Each path is a new rotation, seen through one point. The rows after it are directions, each followed by how far the rotation turns it, in deg/step (0 if it stays put).
Each turn is a multiple of 5 degrees from 10 to 175, or 0.
Each row of a path follows its step; steps can be skipped.
path 1
step 0: -1.815 -2.102 0.581 -0.228 1.930 2.273 -1.504 -2.834 -2.815 -2.525
 -4.255 -2.612 -1.911 0.876 0.547 -0.162 -0.176 -2.019 0.541 -0.589
 1.996 -0.710 0.456 2.080 -2.268 -0.566 1.888 -0.150 -0.261 -1.615
 -0.015 -1.357 -3.952 0.300 0.586 -5.198 0.490 0.075 -1.160 -2.014
 -0.127 0.167 -2.145 0.412 2.822 -0.464 -0.962 -2.611
step 1: 0.388 -0.981 1.357 4.770 0.535 -0.968 2.988 -0.658 -1.210 0.934 -1.855
 0.737 0.476 -0.823 -1.296 1.115 1.136 3.600 -0.251 1.438 -2.851 -0.384
 -1.101 2.695 1.590 1.331 -0.011 -1.564 -1.736 3.525 -2.574 0.302 0.900
 -1.076 -0.227 -0.343 -2.638 0.159 0.817 -1.322 1.686 -0.819 0.815 5.057
 -1.042 0.336 2.113 3.472
step 2: 3.552 -1.277 0.688 1.073 1.477 0.008 -3.085 -0.907 -2.835 -2.693 -1.589
 0.800 0.819 1.838 1.740 -2.855 -1.425 -0.281 -2.152 1.392 1.158 -0.835
 3.342 -0.001 0.967 -1.740 -0.005 -1.997 -2.038 -1.750 0.179 0.464
 -0.095 -0.130 -1.447 -2.470 3.715 -0.932 -0.284 2.629 -2.398 3.661
 0.359 0.285 1.588 -2.652 1.744 -2.448
step 3: -4.231 1.239 2.319 1.320 -0.103 -1.314 -0.837 -0.374 -0.454 5.862 -0.709
 1.357 -2.572 -2.726 -0.610 -0.571 -2.271 0.830 -0.915 5.101 -0.638
 0.280 0.732 1.463 -2.491 -1.730 -0.084 1.645 -3.189 0.400 0.273 -1.367
 1.152 -1.158 -1.098 0.512 -2.168 -0.187 0.953 -3.083 -0.942 -1.348
 -1.017 0.890 -0.797 -0.510 2.232 1.290
step 4: 4.026 0.983 1.460 -0.419 -0.639 -3.065 0.108 -1.574 -0.889 -0.441 0.051
 1.447 0.210 5.075 2.685 -3.266 1.749 -2.025 0.053 1.292 1.478 1.736
 -0.315 -1.519 1.223 -2.466 1.382 2.383 -1.797 0.885 -0.756 1.341 -2.417
 -0.725 1.297 1.455 1.298 2.190 1.316 2.598 3.287 1.548 -1.510 2.257
 -1.136 -1.739 -1.589 -1.065
step 5: -1.465 -0.562 -1.585 -2.833 0.348 3.530 0.600 0.746 -3.440 2.003 3.024
 -3.239 -0.648 -2.055 -0.211 -3.658 0.077 -0.247 1.087 1.720 -1.920
 -3.288 1.149 2.816 -0.655 -3.093 0.971 0.669 0.982 -0.635 1.583 -0.555
 1.171 -0.865 -2.042 -1.246 -2.304 -1.436 2.272 -0.912 0.140 -2.525
 -2.897 1.514 0.673 -2.166 0.487 0.958
step 6: -0.260 -1.407 2.102 1.794 3.093 -1.364 0.076 1.099 0.440 0.472 -0.446
 -0.056 -1.028 1.204 2.086 -1.992 5.018 -0.642 -0.178 -0.620 1.499
 -0.464 -2.860 -0.573 1.447 3.202 -1.649 4.500 0.855 0.314 -3.682 -0.040
 0.128 -2.495 2.709 -2.883 0.523 1.875 -1.073 -0.488 0.293 1.121 -1.589
 1.866 -2.811 -0.686 1.528 -1.479
step 7: 0.987 -1.418 -4.045 0.818 -1.641 -3.687 1.476 2.490 -2.962 -1.711 -0.429
 -0.758 0.349 -1.225 -2.293 -6.220 -0.382 3.080 -1.291 -2.473 -2.166
 -2.708 3.130 1.667 -1.761 -0.241 1.064 -0.606 -1.057 0.200 0.244 -0.350
 1.742 -0.909 -0.464 0.936 0.224 1.034 1.651 -0.082 -0.381 -0.095 -1.096
 -0.889 2.471 0.149 0.052 0.626
step 8: -1.584 0.914 3.295 -1.143 -1.141 -0.466 -0.083 1.331 0.395 0.108 -2.625
 1.484 -1.902 -3.248 0.498 -1.734 0.424 -0.399 2.004 1.819 0.929 -0.709
 -3.226 -2.016 -0.094 0.562 -0.899 0.618 2.325 -2.507 -1.886 -3.218
 -2.600 0.861 1.065 -0.141 3.274 -0.733 -0.460 0.606 -1.500 1.267 0.308
 0.209 -0.887 -3.236 5.642 1.272
step 9: -2.048 -2.085 -2.744 2.424 -2.303 -3.469 -1.520 0.038 -2.175 -0.486
 -0.684 -1.984 -1.019 0.443 -3.924 0.717 0.316 2.299 0.144 -1.055 -0.589
 3.943 -0.841 1.198 -0.692 -2.030 3.482 3.763 -2.459 2.015 1.606 0.808
 -1.346 -1.117 -0.882 0.254 0.484 1.815 1.071 2.007 0.998 1.439 -2.022
 -1.859 -0.570 -1.448 -1.104 0.846
step 10: 1.762 0.393 2.357 -1.355 -0.715 2.907 1.637 -0.753 -3.192 0.520 -0.122
 2.190 2.661 0.021 -0.092 -2.032 -0.267 1.979 1.906 1.949 0.387 -0.777
 -2.711 1.030 -0.438 -3.748 -0.190 0.678 5.062 -1.783 -1.995 0.075 1.103
 3.873 -1.525 -0.761 -0.428 2.599 1.516 1.769 0.939 1.882 2.229 0.074
 -1.366 1.210 1.995 1.556
Speeds:
-0.113 -0.595 -0.477 -1.475 0.411 0.602 0.665 -0.741 -0.227 0.572 -0.564
 -0.223 -0.116 0.436 0.796 -0.227 -0.878 1.135 -0.587 0.039 -0.073
 -0.293 0.081 -0.221 -1.460 0.082 0.618 -0.292 0.469 -1.075 -0.455 0.890
 0.364 0.484 -0.789 -0.187 0.894 -0.368 0.271 -0.141 -0.051 -0.026
 -0.925 -0.529 0.416 0.409 0.224 0.253
145
-0.270 -0.356 -0.618 0.888 0.260 -0.472 -0.010 -0.378 -0.197 0.180 0.934
 0.146 0.047 0.460 0.427 0.266 0.679 -0.031 0.770 -0.089 0.395 -0.304
 0.164 -0.514 0.287 0.457 0.207 0.239 -0.494 1.138 -0.459 0.864 -0.780
 0.754 -0.270 0.937 0.991 -0.626 -0.702 1.081 -0.158 0.706 -1.202 -0.067
 0.869 0.261 0.435 -1.112
155
0.676 0.239 -0.045 1.182 0.617 0.136 0.156 -0.557 -0.201 0.763 0.355
 -0.293 -0.321 -0.583 -0.330 0.125 -0.796 0.160 0.303 -1.455 -0.137
 0.019 0.841 -0.211 -0.491 -0.478 -0.254 0.436 0.348 0.204 0.647 -0.097
 0.267 0.414 0.555 0.378 0.095 -0.989 0.720 -0.319 1.145 -0.634 -0.121
 0.110 -1.179 0.414 1.581 0.014
170
0.863 1.003 0.990 -0.389 0.417 -0.405 0.166 -0.025 -0.730 -0.479 -0.034
 -0.207 -0.278 -0.213 1.309 -0.345 -0.960 -0.596 0.207 -0.602 0.835
 0.458 -1.382 0.352 -0.482 0.302 0.035 -0.106 0.455 0.867 0.365 0.380
 -0.025 -0.326 0.630 -0.934 1.274 -0.086 -0.205 0.251 -0.347 0.607 0.644
 0.040 -0.381 0.235 -0.303 -0.771
170
-0.807 -0.479 0.701 0.262 0.650 0.225 -0.175 0.077 1.097 -0.253 -0.246
 -1.059 -0.030 -0.255 0.757 0.507 -0.879 0.616 -0.663 0.349 0.606 -0.425
 -1.121 0.727 0.400 0.093 -0.128 1.245 -1.275 -0.060 -0.096 -0.623
 -0.137 0.087 1.181 0.305 -0.288 -0.166 0.041 0.755 0.090 -0.472 -0.682
 -0.341 0.233 0.657 0.198 0.688
135
0.422 0.721 -0.132 0.106 -0.142 0.419 -0.253 0.082 1.332 0.388 1.018
 -0.212 -0.068 0.615 -0.071 -1.039 -0.564 -1.098 -0.456 0.621 0.685
 -0.582 0.445 -0.385 -0.611 0.530 0.586 -0.431 0.477 0.520 -0.381 -0.238
 0.422 -1.279 -0.230 -0.160 -0.967 -0.220 0.188 0.630 -0.017 0.631
 -1.318 0.164 -0.835 0.465 -0.138 0.287
40
